Where one turn sends some rows of the set: a few examples, then the rows asked:
bipe: .19; .05; -.24; .15; .11; -.25; .31; -.03; .07; -.52; -.08; .34; .06; .17; .03; -.04; .04; .37; .16
zer: .11; .14; -.13; .14; -.10; -.18; .01; -.31; -.15; -.45; .00; -.09; .25; -.01; -.22; -.05; -.01; .42; -.05
vola: -.03; .16; .03; .33; .09; -.08; -.24; -.09; -.03; -.28; -.20; .25; .19; .09; .06; .00; -.25; .32; .11
pofus: .26; .17; .02; .31; .32; -.16; .10; .02; -.03; -.30; .01; .09; .34; .06; .08; -.02; -.05; -.08; -.15
vunor: .44; .53; .14; .00; -.17; -.31; .06; -.25; .19; -.01; .03; .09; .12; .05; .10; -.06; -.13; .10; .16
zug: .13; .40; .11; -.02; -.24; -.39; -.01; -.28; .16; .08; -.07; .12; .10; .23; -.18; .01; .04; .15; .13
kelo: .34; .47; -.17; .13; .07; -.34; .19; -.36; -.02; .06; -.03; .14; .04; .04; -.10; .28; .15; .04; .14
tabud: .10; .13; -.08; .14; -.13; -.25; -.04; -.39; -.08; -.43; -.06; -.08; .11; -.02; -.12; -.08; -.11; .49; -.03
rofum: .40; .49; -.13; .08; .12; -.32; .23; -.39; .04; -.01; -.02; .24; -.10; -.04; -.01; .07; -.04; -.02; .24
Sabub: .23; .54; .10; -.07; -.27; -.22; .00; -.07; .17; .00; -.01; .08; .13; .10; -.01; .12; .03; .08; .11
pobeb: .32; .23; -.09; -.14; -.08; -.27; .17; -.38; -.11; -.11; -.06; -.02; -.10; .03; -.22; -.19; .04; .26; .19
sinug: .28; .45; .15; -.13; -.15; -.30; -.06; -.14; .21; .06; .07; .14; .02; .11; .01; -.09; -.09; .24; .09
radi: .28; .13; -.02; .25; .21; -.24; .13; -.06; .08; -.27; -.05; .01; .46; -.03; .19; .01; -.08; -.14; -.02
divo: .28; .36; -.02; -.03; .01; -.37; .10; -.37; -.03; .18; -.07; .18; .14; .14; -.08; .08; .14; -.12; .07
Zus: .37; -.03; -.19; .26; .12; -.23; .26; -.10; -.09; -.50; .04; .32; .13; .19; -.03; -.09; .04; .33; .11
kanu: .00; .21; .08; .33; .13; -.13; -.13; -.14; .09; -.28; -.25; .18; .28; .13; -.05; -.02; -.26; .40; .02
tepod: .18; .26; -.10; -.13; -.17; -.33; .22; -.32; -.06; -.05; -.08; .15; -.04; .13; -.25; -.05; .18; .06; .23
tudi: .08; .22; -.35; .11; .24; -.31; .18; -.16; -.01; -.31; .12; .28; -.11; -.15; .07; .19; .02; .08; .00
lebav: .30; .35; -.01; -.02; -.17; -.21; .17; -.43; -.01; -.16; -.12; -.02; -.11; -.03; -.18; -.15; -.14; .17; .27
konu: .28; .21; -.10; -.12; -.27; -.12; .13; -.35; -.12; -.08; -.21; .04; -.01; .03; -.24; .03; .00; .22; .21
ralup: .23; .08; -.01; .25; .21; -.11; .05; -.08; .09; -.42; -.06; .01; .39; -.02; .14; .01; .00; -.12; -.01
bulin: .09; .27; -.35; .06; .25; -.34; .11; -.13; -.08; -.32; .07; .30; -.06; -.10; -.05; .13; .09; .02; -.13
potil: .30; -.04; -.21; .25; .04; -.30; .23; -.08; -.02; -.48; -.05; .31; .04; .19; .15; .06; .03; .39; .10
Reg: .17; .42; .19; .00; -.23; -.41; -.03; -.18; .22; -.01; .04; -.02; .23; .16; .02; .03; -.13; .13; .09
Nisuf: .35; -.01; -.29; .22; .00; -.32; .32; -.16; .02; -.51; -.08; .36; .07; .16; .08; -.02; .00; .26; .10
Faked: .32; .11; -.04; .12; .28; -.13; .15; -.03; -.06; -.28; -.12; .10; .47; .03; .24; -.03; -.01; -.02; -.07
fevo: .35; .34; -.18; .07; .13; -.43; .20; -.40; -.09; .07; -.03; .27; .10; .11; .07; .19; .02; -.08; .06
sop: .14; .11; -.13; .07; -.08; -.33; -.10; -.31; -.10; -.39; -.01; -.05; .19; -.03; -.25; -.13; -.01; .48; -.01
fogov: .06; .09; .11; .28; .08; -.06; -.14; .00; .08; -.28; -.08; .32; .20; .15; -.07; -.09; -.29; .32; .07
por: .31; .17; .01; -.12; -.01; -.29; -.24; -.03; .11; -.07; .11; .27; .35; -.03; .15; .05; -.10; .19; -.13
mun: .24; .07; -.01; .21; .25; -.17; .10; .03; -.04; -.31; -.06; -.05; .36; -.02; .22; .06; .00; -.05; -.03
poz: .32; .49; -.11; .06; .24; -.36; .13; -.31; -.03; .09; .04; .13; -.06; .00; -.04; .05; .05; -.01; .02
rit: .32; .21; .02; -.08; -.01; -.21; -.20; -.09; .05; -.11; .16; .23; .39; -.06; .32; .04; -.10; .19; -.04
ninod: -.02; .19; .00; .33; -.03; -.09; -.17; -.15; .07; -.32; -.20; .29; .24; .10; -.03; -.09; -.30; .29; .17
bupid: .05; .26; -.34; .11; .24; -.16; .14; -.13; -.07; -.29; .10; .34; .01; -.09; -.03; .26; .00; .05; -.13
zadab: .08; .21; -.14; -.10; -.19; -.24; .16; -.36; -.16; -.23; -.11; .08; -.07; .07; -.22; -.11; -.06; .15; .31
laros: .36; -.03; -.21; .27; .02; -.28; .18; -.16; .13; -.56; -.04; .32; .12; .19; .11; .04; .07; .26; .07
muzut: .06; .11; -.01; .33; .07; -.05; -.23; -.21; .08; -.37; -.18; .35; .21; .11; .01; .01; -.20; .25; .12
Tavog: .31; .16; -.02; -.07; -.06; -.16; -.12; -.03; .09; -.13; .17; .28; .44; .03; .17; .14; -.10; .29; -.07

radi -> Nisuf
divo -> tepod
Faked -> bipe
Now find these:
fevo -> zadab
zer -> Tavog
tudi -> tabud
vola -> mun
bulin -> sop
pofus -> Zus
vunor -> rofum
poz -> pobeb
kelo -> konu
laros -> muzut

